One turn sends every row of this set to another row. A few are shown first. Where does it send the rows asked after them?
runa: [ 20.9 -14.5  13.0  40.2   2.0 -11.0 -11.9 -19.1 -13.0  28.2   5.6  26.9
  10.3   6.4   0.0]
goge: [ 14.0  -6.1  -4.3 -33.4  13.0 -27.0   0.1   7.0 -31.3  23.8  10.8   4.5
 -12.5  25.4  44.3]
faril: [-17.2  36.3 -15.0  -2.6  -8.9 -13.5  18.7  -3.2  -6.8  31.0  17.4 -37.7
   6.4  10.0   1.5]
rik: [ 32.5 -24.0   7.6  25.8   5.8  -6.4 -14.8 -13.9  -7.3  29.5  -6.1  26.6
   0.7  13.9   3.4]
nom: [  0.9  21.6 -15.7   9.2   7.7   2.3 -21.1 -11.7 -20.4   9.1  41.2 -37.4
   1.0 -20.6  29.8]
gev: [ 24.0  24.3  -4.9  -7.7   6.8  24.3   6.1  10.8 -22.6   5.6   9.0 -40.2
 -21.8  19.1  15.7]
fazu: [ 42.0   2.0  16.2 -10.4 -38.9 -11.5  10.5  16.1 -18.0   0.0  20.9  13.9
  25.9  22.8   9.9]
fef: [ 31.5   3.3   8.7   4.6 -33.2 -17.7   1.2 -12.0 -15.2   4.2  30.7   4.1
  57.0  17.0   8.0]
bir: [ -3.2  32.2 -18.7  13.6   1.6  -9.6 -30.8 -19.1 -18.8  12.7  34.7 -26.3
  11.9 -16.7  33.8]
lefa: [ 21.1 -13.1  13.2  29.5  -4.8 -17.3  -1.2  -4.4  -7.0  33.4  -3.1  31.2
  -1.5   9.8  -1.8]
zito: [ -7.6  45.5  -9.3   0.1 -13.1 -19.2  15.0   0.9  -4.8  26.9  12.3 -28.9
  -0.4  26.4  -7.6]
bemi: [ 53.1 -13.7   1.0 -13.4 -23.7 -12.9 -17.7  -2.3 -11.4  -0.7  29.8   3.9
  35.6  11.9  22.2]
ket: [  7.9   0.1  -1.6  -1.0  24.1  -7.9 -19.7 -38.8 -42.0  14.8  35.4 -12.7
  20.8  42.1  16.8]
Pezos: [ -2.0  19.8  28.3  16.2   7.7 -33.1  25.9   4.0 -45.5  13.3  39.3  -0.2
   3.0  21.6  16.1]
feb: [ 39.2  26.6  -2.3  -0.6  11.8  15.0  -5.3  12.4 -19.2  -0.5   6.5 -33.8
 -22.3  17.5  27.3]

rik turns into lefa
ket turns into goge
gev turns into faril
And these:
feb turns into zito
bemi turns into fazu

